Rows are one point carried round by a steady rotation, each followed by how many ticks it has turned.
The counts run from 0 to 261.
[  2   7  14  18  25   4 -39  -3  -8 -18 -21   5 -20 -59  37  37 -60  54
  10  45 -25  13  23 -23  18  22 -30 -19  29  43 -11  17  29  28 -21  12
  -6 -18 -86  -2  -7  49  22 -10   5 -39  10 -44   5  40 -26  45 -23 -33
  13  -4  -7 -42  19 -12 -37  31  26 -24 -23  -9   2   9  24 -16 -10  16
 -15   7 -46  12  -5 -27  34 -16]
23
[ -7   9  20  23  22  21 -12   3  21  -4 -25 -22  -8 -51   0  22 -66  74
 -11  39 -43  37   6 -25   6  10 -36   2  23  37 -32  33  46  45 -28   4
  16 -27 -57  -7   5  40  24 -11   0 -31  16 -15   0  17 -14  34 -24 -34
   4  11  -6 -13 -23 -18 -15  51  26 -29 -35 -16 -12   6  22 -12  -2   9
  -1  -4 -69  24   2 -47  -2 -23]
50
[  1   5  19   4  35  -5 -17   0   9 -20 -15   2 -25 -53  26  30 -48  63
   4  32 -43  28   9 -25  26  34 -19 -10  13  48 -16  32  41  20 -40   6
  -4  -9 -81   4  -7  65  16 -10   1 -28  10 -42   5  53 -16  46 -39 -29
  14   4  -4 -32  11 -14 -29  17  13 -33 -17 -17  11  10   9 -14  -4  16
  -6   2 -58  19  -1 -30   7 -13]
260
[ -8   5  17  12  31  -5 -37  -7  -6 -13 -19  -5 -19 -60  29  33 -59  56
  19  52 -34  15  19 -27  19  26 -42 -19  22  33  -6  17  31  36 -10  20
  -5 -19 -86  -6  -8  47  20  -9  10 -26   5 -15   6  41 -28  42 -26 -20
  10  -5 -12 -51  12 -13 -30  32  13 -13 -29 -10   6   8  29 -19 -22  14
 -16  25 -44   5  -6 -40  36  -9]
21
[ 16   4   2  -7  44 -27 -23  -5  -9 -19 -22  30 -30 -44  39  25 -64  61
  11  31 -28  28  13 -35  28  47 -30   0  29  42 -16  -5  22  34 -18   8
  -4 -35 -52  18  -4  57   4 -16   4 -28  25 -16  24  51 -44  23 -42 -19
 -10  17  -2 -40  -3 -15  -2  40  33 -46 -30 -15  14 -10  17 -26   1  23
 -21  -2 -19  14  19 -34   4  -6]
0
[ 39  16  17  -3  44 -28 -29  -4 -10 -22 -13  26 -34 -42  35  14 -70  73
  21  31 -24  25  18 -16  23  41 -35  -2  35  29 -26   0  10  13 -27   5
  -8 -20 -47  12   0  42  14 -29   2 -22  19 -23  15  39 -45  58 -35 -20
 -22   4 -10 -47  12 -18 -13  38  23 -39 -20  -4  12  -2  -2 -18  -2  36
 -19 -15 -16  11  -1 -54  11  -9]
105
[-12  17  10   0  48 -21  -6 -13  -1 -21 -10  -3 -14 -45  15  28 -51  51
  16  46 -50  36   1 -27  27  34 -39  -6   8  28 -10  19  22  39 -22  17
   3 -40 -59  21  -9  61  14  -7  -3 -31  32 -16  22  43 -34  26 -45 -20
  11  19  -6 -47   1   2 -11  37  11 -37 -45 -27  11 -18  18 -25   6  10
  -8  29 -39  12   9 -42  14 -18]
244
[ 30  16  17  14  28 -25 -22 -12   2  -6 -14 -10 -15 -40  12   1 -63  70
  15  54 -40  34   1 -15   2  28 -54  -5  31  14 -38  -5   6  40 -11   7
  14 -43 -27   1   6  26  18 -28   9 -30  37   3   7  23 -49  40 -23  -9
 -31  14 -12 -37  -4 -21   1  60  37 -30 -38 -11   0  -8  15 -20 -11  26
  -6 -10 -28   6   6 -81   7 -12]
207
[ 27   5  27  16  10 -31 -35  11   1  -2 -18  -3  -2 -54  35   9 -58  73
  -3  39 -45  27  14 -18   7  28 -43  -9  35  24 -40 -10  12  35 -14  -4
  14 -30 -22  -9  27  31  18 -23   3 -43  39 -20  -6  28 -54  27 -16 -11
 -16  10  -3 -28 -16 -32   0  60  45 -30 -16  -9   6   0  19  -7  -7  15
  -1 -23 -33  11  -1 -72   2  -1]
196
[ 11  -7  19  17   8  15 -23  -3  16  -1 -30 -14  -9 -47  14  12 -61  79
 -14  36 -44  31   8 -13   1  22 -28   0  30  45 -39  30  39  35 -35  -8
  10 -24 -63  -8   4  39  26 -21  10 -34   8 -26  -9  40 -18  39 -26 -23
  -1   6   2  -9 -10 -35 -12  41  39 -27 -23 -15  -4  17  19 -13  -9  16
   8 -23 -69  19   5 -50 -15  -2]
173
[ 13   6  38  10  10 -21 -25  18   1  -5  -8 -18   3 -51  26  10 -58  82
  -2  26 -61  36  11 -19  17  21 -42  -5  26  18 -42  17  24  26 -31  -3
  18  -9 -21 -12  38  38  22 -17  -5 -36  32 -26  -6  33 -45  33 -16  -6
  -5   6  -3 -32 -19 -46   4  50  22 -28 -16  -3  14  -2  18  -7 -10  18
   1  -9 -50   3 -15 -71  -8  -2]
71
[  9   8  -4   1  40 -14 -21 -13  -5 -17 -25  21 -29 -45  27  26 -62  53
   9  39 -24  29  14 -27  18  44 -30   1  30  47 -13   1  25  37 -13   9
   0 -43 -69  17 -16  55  12 -17   9 -25  19 -11  23  49 -33  28 -44 -23
  -7   9  -6 -37   5 -10  -8  41  39 -40 -36 -19   4  -5  21 -26  -1  19
 -21   1 -24  18  23 -32   8 -10]
6
[-12  17  15  -1  47 -31 -11   3 -11 -30  -7   6 -14 -45  25  30 -54  51
  17  39 -46  33   5 -25  29  29 -39  -6   9  25 -13  10  17  40 -20  14
   5 -31 -46  17   0  60  14  -3  -8 -37  39 -18  22  37 -46  23 -35 -17
   5  16  -8 -52  -2  -4 -11  45  14 -38 -45 -23  12 -27  14 -25  11  16
 -13  27 -32  11   4 -46  21 -24]
238
[ 23   6  36   8  20  -8 -23  18  10  -9 -16  -6  -7 -45  25  13 -68  89
 -11  17 -44  40  15 -21  15  17 -35   1  25  30 -42  26  31  22 -37 -12
   8  -4 -24 -10  25  41  30 -19  -7 -29  16 -34  -5  27 -32  43 -17 -28
 -13   3  -3 -20 -25 -38   2  50  22 -40 -13  -4   5   5   2 -11  -2  23
  -1 -20 -62  16  -9 -60 -13  -8]
68
[ -2  14  11   6  36   6 -24  -8  -4 -22 -16  -4 -31 -50  17  31 -68  54
  11  44 -25  29  13 -23  19  24 -30  -2  19  41 -12  31  37  31 -37  12
  -3 -22 -81   8 -22  53  14 -11   2 -27  11 -35   9  31 -16  47 -31 -36
   8  10 -11 -38  10  -1 -33  26  20 -40 -33 -11   0  -1  10 -19  -5  19
 -16  15 -47  14   8 -27  22 -20]
136
[  7   4   8   7  42   7 -32 -11  -1 -16 -26   5 -29 -49  20  33 -71  59
  17  47 -21  22  21 -25  18  28 -36 -12  24  40  -7  22  33  32 -17  15
 -13 -23 -90   4 -16  46  18 -14   8 -20  -1 -16  18  38 -20  49 -33 -32
   3  -2  -8 -42   8  -7 -28  34  16 -22 -34 -12  -6   7  19 -21 -11  18
 -21  15 -40  10   3 -30  22 -17]
19
[  2   6   5  12  28  -1 -36 -15  -4 -17 -19   6 -28 -54  30  32 -58  51
  13  51 -23  12  19 -16  11  34 -30 -11  23  39  -9  14  23  33 -17  11
  -3 -32 -92   8 -19  52  16 -16  14 -37  12 -33  10  43 -26  45 -30 -28
  11  -1 -10 -42  22 -11 -33  30  33 -25 -30 -11   1   9  19 -22 -10  18
 -12   3 -39  14   8 -30  34 -14]
17
[ 36  23  17   5  40 -14 -27 -13  -5 -24  -9   5 -34 -33  17  10 -73  69
  18  42 -19  29  12 -11  14  28 -43   4  30  23 -34  12   8  23 -32   4
  -1 -27 -46  16  -7  30  19 -32   0 -22  17 -16  11  22 -45  60 -27 -28
 -26  10 -17 -44   3 -14  -6  50  27 -34 -33  -7   3  -3 -10 -18  -3  43
 -16 -10 -29  10   1 -63  19 -19]
217
[ -5  15   6   0  52 -16  -3  -7  -2 -25 -13   7 -21 -41  12  31 -60  56
  20  42 -42  38   1 -30  28  40 -36   0   9  29 -12  17  25  37 -22  19
   4 -38 -58  24 -13  62   9  -6  -6 -28  26 -13  27  38 -36  30 -44 -26
   3  21 -10 -39  -4   2 -11  34  13 -44 -45 -25   9 -18  13 -28  10  17
 -10  21 -41  17  14 -40  10 -26]
243
[ -1  22  10  11  27   0 -22 -14  -4 -22 -10  -4 -32 -54  24  30 -61  47
  11  47 -31  21  10 -17  20  27 -26  -6  18  41 -12  26  29  35 -35  16
   2 -30 -90  10 -22  55  14 -13   3 -35  18 -37  11  38 -22  44 -35 -34
  14   9 -10 -36  18  -3 -33  24  21 -34 -37 -14   3  -4  13 -16  -5  25
  -8  12 -48   9   3 -26  27 -16]
135
[  8   6  -1   6  29  -7 -28 -21  -6 -18 -24  11 -30 -51  26  27 -54  50
  10  53 -26  18  11 -17  13  43 -26  -7  24  45 -11   7  18  40 -18  14
  -2 -45 -83  15 -21  50  11 -18  11 -40  22 -20  13  46 -30  33 -37 -27
   3   8  -5 -40  20  -6 -23  33  41 -34 -37 -20   1   4  17 -23  -4  17
 -17  -2 -32  15  20 -28  23 -11]
11
[-19  10  27   4  30  -8 -25   7  -2 -18 -15 -15 -12 -63  28  34 -61  60
   8  34 -46  28  17 -34  28  18 -35 -17  15  30 -13  31  46  30 -27  16
   5  -8 -76  -6   1  54  20  -2  -4 -30  11 -31   6  38 -30  37 -31 -26
  20   4  -9 -45  -1 -15 -22  30   0 -24 -28  -8  15  -4  25 -13 -10  11
 -12  34 -53   7  -7 -28  20 -13]
145
[ 17  25  24   1  45 -37 -28   1 -21 -27   2   2 -17 -46  28  21 -64  59
  23  40 -36  24  13 -16  26  28 -50 -10  21   9 -21   7   5  25 -24  16
   0 -18 -38  11  10  40  19 -15  -8 -37  27 -22  14  27 -59  45 -21 -13
  -8   6 -14 -63   9  -8 -11  42  10 -31 -28  -5  17 -14   6 -19  -1  31
 -14  19 -26   1  -8 -60  28 -16]
226
[ -5   8  17  25  15  19 -16   1  19  -6 -27 -17  -6 -51  10  22 -63  71
 -13  39 -42  35   4 -19   3  11 -34   4  21  35 -32  31  43  41 -31  -3
  17 -33 -61  -6  -1  40  23  -8  -1 -37  22 -31  -2  18 -17  32 -19 -36
   8  14  -6  -9 -16 -16 -25  51  31 -34 -32 -15 -13   6  16  -9   1   7
   0 -11 -73  25   6 -44   0 -23]
49
[  0  17   5   0  52 -13 -11 -11  -2 -18 -22  11 -27 -48  15  29 -66  54
  22  48 -34  31   4 -33  23  29 -38  -7  19  29 -11   0  29  39 -14  21
   4 -42 -68  12 -14  56   4  -9   4 -26  28  -6  29  33 -33  33 -37 -25
  -3  22  -9 -43   2   4 -20  43  24 -38 -47 -16   2 -19  20 -22   3  18
 -22  17 -27  17  16 -32  21 -24]
125
[ 35   9  14   7  25 -20 -10  -5   6 -13 -17   8 -16 -36  20   3 -58  72
  -3  39 -44  40   0 -10  10  41 -35   8  31  31 -43   3  10  29 -26  -9
  11 -44 -23  11   6  41  18 -29   9 -34  34 -17   4  38 -42  39 -31 -18
 -26  15  -4 -22  -3 -30   1  56  49 -41 -23 -17   7  -1   3 -20   0  26
   6 -38 -36  19  15 -70 -16  -6]
86
[ 29  22  19   1  35 -36 -30   0 -19 -23  -8  30 -29 -50  44  21 -56  59
  19  38 -32  21  17 -20  29  41 -32 -10  32  30 -22  -8   4  20 -19   7
  -1 -28 -44   8   4  48   9 -20   0 -37  30 -32  14  39 -53  49 -28 -21
 -14   7  -9 -48  13 -13 -18  37  31 -40 -18  -4  17  -9   9 -10  -3  33
 -19  -9 -18   9  -1 -46  26 -16]
110
[ 25  -2  30  11  24 -10 -31  14  10   2 -29  -3  -9 -46  28  10 -69  91
  -6  26 -42  34  24 -32  13  23 -38 -10  37  30 -43  12  36  25 -19  -8
   7  -7 -33 -16  27  33  27 -19   6 -25   6 -10  -6  35 -38  42 -16 -19
 -17   0  -7 -26 -24 -40   1  52  24 -24 -12  -3   6  13  14 -13 -16  22
  -9 -18 -46  12  -7 -69 -17   1]
187
[-11  13  14  -2  42 -13  -4 -15   8 -22 -11 -12 -19 -46   8  25 -48  56
  18  47 -48  37   1 -21  30  37 -35  -7   6  29 -15  31  30  35 -30  18
  -1 -34 -71  19 -13  59  14  -5   0 -26  19 -15  21  47 -24  36 -40 -12
  12  11  -7 -44  10  -6 -16  26   6 -30 -44 -25   7 -10  17 -27  -2  14
  -4  26 -49   8   8 -41  12 -16]
250
[ 31  14  16  14  21 -25 -21 -11  -3  -9 -14 -10 -15 -45  20   5 -60  66
  14  61 -41  29   1  -7   4  29 -50  -5  30  15 -39  -1   1  38 -15   5
  13 -45 -30   4   9  24  17 -28  11 -39  39  -7   4  26 -52  43 -23  -8
 -20  12 -10 -41   7 -20  -6  54  42 -26 -35  -7   4  -6  10 -18  -7  24
  -1 -16 -28   8   4 -79  18 -12]
208
[ 22  -3  25  16  18   4 -29   4  17   1 -31 -12 -12 -47  19   9 -66  86
 -10  28 -41  36  18 -22   4  24 -32  -2  35  38 -41  25  40  26 -28  -6
   7  -7 -48 -14  17  32  28 -21  12 -20   6 -15  -6  37 -21  50 -20 -22
 -11   0  -1 -13 -15 -41  -6  44  26 -21 -18  -6  -1  23  10 -15 -18  18
  -2 -19 -58  16  -8 -62 -19   0]
180
[ 33  27  18   5  48 -19 -28  -9  -9 -19  -5  -1 -33 -35  16  12 -76  71
  25  41 -26  30   9 -16  15  27 -48  -1  28  21 -33  12   5  24 -25  10
   0 -24 -44   9  -5  30  20 -27   5 -20  16  -8  13  20 -44  60 -26 -22
 -27   5 -16 -51   2 -14  -6  48  19 -34 -39  -6   4  -6  -2 -21  -5  37
 -13   4 -27   5  -2 -67  14 -17]
218
[-14  -6  16  12  21   3 -11  10  19   3 -33 -12  -2 -52  12  27 -62  73
 -14  28 -51  37   8 -35  15  20 -29  -3  19  46 -26  27  55  45 -27   2
  12 -27 -59  -8  12  53  18  -3  -2 -30  17 -17   6  35 -19  20 -34 -26
   8  13   0 -12 -30 -24  -6  46  26 -32 -29 -23  -3   5  27 -15  -2   1
  -2   3 -63  24   9 -34 -12 -10]
162
[  2   2   2   3  42  -8 -29 -21  -2 -12 -24  -3 -28 -50  19  27 -61  59
  20  49 -30  23  15 -29  16  31 -38 -15  21  37 -12  12  31  41  -9  21
  -3 -34 -86   3 -16  47  16 -15  15 -24   8  -2  15  48 -26  38 -37 -21
   0   3 -10 -45  13  -9 -19  36  21 -20 -42 -19   1  -2  27 -27 -13  15
 -15  22 -33   8   8 -40  20  -7]
14
[-19   6  24  22  28   0 -24  12   9  -1 -27 -12   3 -64  16  38 -61  65
  -1  36 -44  30  13 -45  16  13 -39 -19  22  34 -18  10  45  49  -7  15
  11 -25 -60 -17  15  49  17   4  -5 -33  21 -20   4  18 -32  19 -21 -31
  14  12  -9 -30 -26 -11 -19  50  18 -23 -33 -14  -4  -3  35 -13  -5   1
 -11  21 -58  19  -2 -34  10 -22]
39
[  5   4   2   2  32 -34 -26 -10 -16 -18 -19   8 -19 -53  39  27 -49  48
  12  49 -41  23   8 -24  19  45 -38 -11  25  36 -14  -6  20  41  -7  16
   3 -45 -62  15   0  54  10 -12  11 -38  34 -16  16  55 -47  24 -40  -8
   0  15  -2 -46  13 -11  -6  40  36 -33 -34 -20  15 -13  29 -23  -5  13
 -13   7 -16  10  15 -44  20  -7]
3
[ -4  15  15  10  43   5 -20 -10   3 -20 -12  -7 -32 -47  16  34 -68  57
  17  41 -28  29  10 -26  20  26 -33  -3  17  37 -10  29  43  29 -34  19
   0 -17 -84   5 -17  52  19  -7   2 -19   6 -23  19  34 -17  51 -35 -33
   7  10 -11 -42   5  -6 -30  29   9 -32 -37 -10   3  -1  13 -17  -8  19
 -15  22 -45  10   4 -29  18 -20]
137
[  1  19   2  10  41  -2 -15 -16   0 -22 -17   9 -34 -46  13  30 -63  49
  13  49 -26  29   9 -27  19  29 -29  -1  20  38 -10  16  28  38 -30  16
   2 -40 -80  15 -25  54  11 -13   3 -26  23 -22  24  31 -24  39 -38 -36
   2  16 -12 -35   9   2 -26  33  23 -40 -40 -16   2  -9  11 -17   0  24
 -18   9 -36  19  15 -25  25 -27]
130
[-15   9  20  20  36   2 -23  13   7  -2 -31  -2  -5 -59  16  39 -67  69
  -4  31 -39  33  18 -46  22  14 -36 -14  24  38 -19  14  48  40 -11   8
  10 -19 -61 -14   9  49  22   3  -5 -31  15 -23  10  17 -28  23 -20 -39
  10   8  -7 -27 -32  -9 -20  53  19 -26 -31 -13  -6  -2  29  -8  -2   4
 -12  19 -54  25  -3 -30  11 -25]
38
[  0  -8  21  18  -2   4 -21  -1  17  -3 -23 -33   1 -58  15  14 -46  71
 -13  47 -60  31   5 -13   2  20 -34  -4  23  35 -33  28  37  42 -30   0
  17 -27 -62  -8  10  39  24 -16  12 -39  19 -26 -12  43 -23  30 -24 -16
   9   9   1 -17  -2 -36 -15  41  34 -22 -25 -18   1  10  25 -12 -16   5
  12  -9 -65  12  -1 -54  -2   1]
171
[ 19  -5  28  10  19   1 -31   5  14   2 -22 -18 -10 -46  20   9 -67  91
  -5  28 -46  38  16 -23   6  21 -38  -5  33  33 -42  24  36  28 -25  -3
   5  -8 -44 -20  20  31  30 -19   6 -17   2  -8  -6  39 -29  48 -22 -16
 -11  -1  -5 -26 -20 -42   0  46  19 -18 -15  -3   2  17  17 -15 -19  13
   0 -14 -55  12  -9 -66 -17   2]
181
[  3   7  10   8  43  -1 -32 -12  -1 -13 -23  -5 -25 -55  25  31 -68  60
  16  46 -27  21  21 -34  17  25 -40 -19  23  39  -9  21  39  36 -13  17
  -6 -23 -90  -6  -9  44  20 -10   9 -19  -1 -12  13  38 -23  47 -30 -23
   4   0 -12 -49   7 -10 -24  35   8 -15 -36 -15  -2   0  23 -20 -17  15
 -19  22 -37   9  -2 -36  26 -13]
20
[ -2  16   7   3  48 -19 -13 -15  -6 -16 -14   0 -26 -51  15  26 -58  48
  21  55 -37  33   3 -32  21  30 -41 -12  16  30 -12   2  26  47 -15  24
   8 -43 -70  12 -14  51   8  -7   8 -30  30  -8  23  35 -35  30 -39 -18
  -3  19 -10 -49   7   5 -23  35  20 -27 -48 -17   7 -20  20 -22   0  16
 -14  24 -28   7  12 -39  28 -21]
126
[  9  19   1   8  39 -20 -13 -10 -10 -22 -18  21 -24 -49  29  28 -60  46
   9  47 -30  22   8 -25  25  36 -28  -4  24  36 -13  -4  18  34 -21  17
   3 -44 -62  15 -21  56   6 -12   1 -38  37 -27  22  34 -37  30 -35 -33
   0  21  -9 -38  11   6 -24  43  37 -47 -35 -13   4 -11  11 -14   6  23
 -16  -2 -24  16  16 -27  25 -24]
123
[-13  12  27   6  38   0 -22   3  -1 -19 -14 -12 -20 -60  24  35 -66  64
   9  32 -38  33  17 -36  27  17 -32 -13  15  36 -14  33  50  31 -31  13
   1  -4 -79  -4  -2  53  16  -1  -7 -24   4 -30   9  35 -21  44 -27 -26
  14   5 -10 -40  -7 -10 -23  32   1 -26 -32  -7  11  -4  20 -17 -11  14
 -13  31 -51   8  -4 -23  14 -14]
144
[-11  18  22  12  22  -7 -27  -2  -5 -20  -9 -15 -21 -64  31  39 -56  54
  11  43 -38  21  11 -19  21  19 -33 -12  13  34  -9  27  34  29 -39  16
   3 -14 -83   0  -8  54  21  -5  -1 -40  18 -38   3  38 -25  42 -26 -21
  19   9  -6 -45  18 -11 -30  22   9 -24 -31  -8  10  -1  23 -10 -10  15
  -8  22 -51   3  -8 -31  34 -15]
140
[ 31  -1  31  13  18  -8 -36  11   6   0 -24   3 -11 -48  31  11 -66  90
 -10  23 -41  34  21 -23  11  24 -36  -6  41  36 -40  15  30  23 -22 -11
   2  -6 -37 -16  22  34  26 -26   5 -26   9 -21 -14  31 -34  46 -19 -22
 -20  -2  -2 -21 -21 -39  -3  52  29 -28  -7  -5   3  18   9  -9 -13  22
  -5 -26 -47  16  -6 -62 -15   0]
186
[  2   1   5  -7  41 -32 -24  -6  -9 -12 -20  10 -18 -51  33  25 -60  52
  16  39 -41  26  12 -31  22  46 -39  -9  24  34 -12  -9  26  40  -7  14
   1 -37 -59  13  -1  52   6 -15   7 -29  29  -7  21  54 -46  23 -39  -8
  -8  15  -3 -50   7 -14  -3  40  27 -30 -36 -18  16 -20  32 -27  -3  12
 -16  14 -16   6  18 -45  11  -6]
2
[ 33   6  19   0  34 -30 -17 -15   4 -11 -10 -12 -23 -38  18   0 -57  74
  20  47 -44  32   4 -10  14  40 -47  -5  25  19 -39   4   9  29 -18   9
   6 -33 -39  12   3  33  18 -28  14 -20  24   3   9  42 -41  53 -30   0
 -25   9  -8 -42  12 -23  -1  42  21 -25 -35 -12  11  -4   6 -26 -12  30
  -6 -11 -26   0   2 -81  -1  -4]
95
[-25  -1  23  13  22  -4 -18  14  10  -6 -24 -12   1 -62  24  28 -56  67
  -9  27 -58  37  12 -41  22  20 -32 -12  19  38 -18  24  53  45 -20   9
  11 -20 -62 -11  22  58  21   1  -9 -36  19 -24   4  38 -26  17 -31 -20
  19  11   3 -30 -29 -22 -10  46  17 -25 -28 -19   7  -3  38 -14  -5  -6
  -7  21 -58  12   2 -35  -2 -11]
157
[ -6  18  13   9  32  -7 -19 -19   4 -21  -8 -18 -24 -59  14  31 -54  48
  16  57 -37  30   4 -23  20  26 -36  -9  15  29 -11  17  30  40 -26  25
   6 -35 -83  10 -19  48  11 -11   9 -31  24 -22  14  36 -25  39 -32 -17
  12  13 -11 -47  19  -4 -29  30  17 -26 -45 -13  11  -8  21 -22 -12  17
  -8  30 -41   4   1 -34  29 -18]
133
[ 29   5  15   3  28 -29 -12 -11   9 -10 -10 -11 -15 -36  17   0 -53  74
  11  47 -53  39  -2 -11   8  41 -51  -1  25  17 -41   5  11  32 -17   6
  10 -45 -26   7   8  36  15 -25   8 -26  34   3   7  44 -46  41 -31   3
 -23  13  -4 -38   1 -28   7  53  31 -29 -37 -19  12  -3  14 -26  -8  21
   5 -15 -30  11   4 -83  -9  -6]
89
[  2  30  18   2  38 -37 -18   4 -18 -32   1  12 -12 -49  34  29 -53  51
  14  39 -39  25   9 -18  32  33 -43  -8  16  18 -16   4   4  29 -22   8
   1 -29 -40  16   4  54  16  -9 -10 -46  40 -35  14  36 -57  33 -29 -22
   3  16 -12 -61   9  -3 -10  43  21 -40 -30 -14  18 -18  11 -14  10  25
  -9  17 -29   6  -1 -45  29 -26]
233
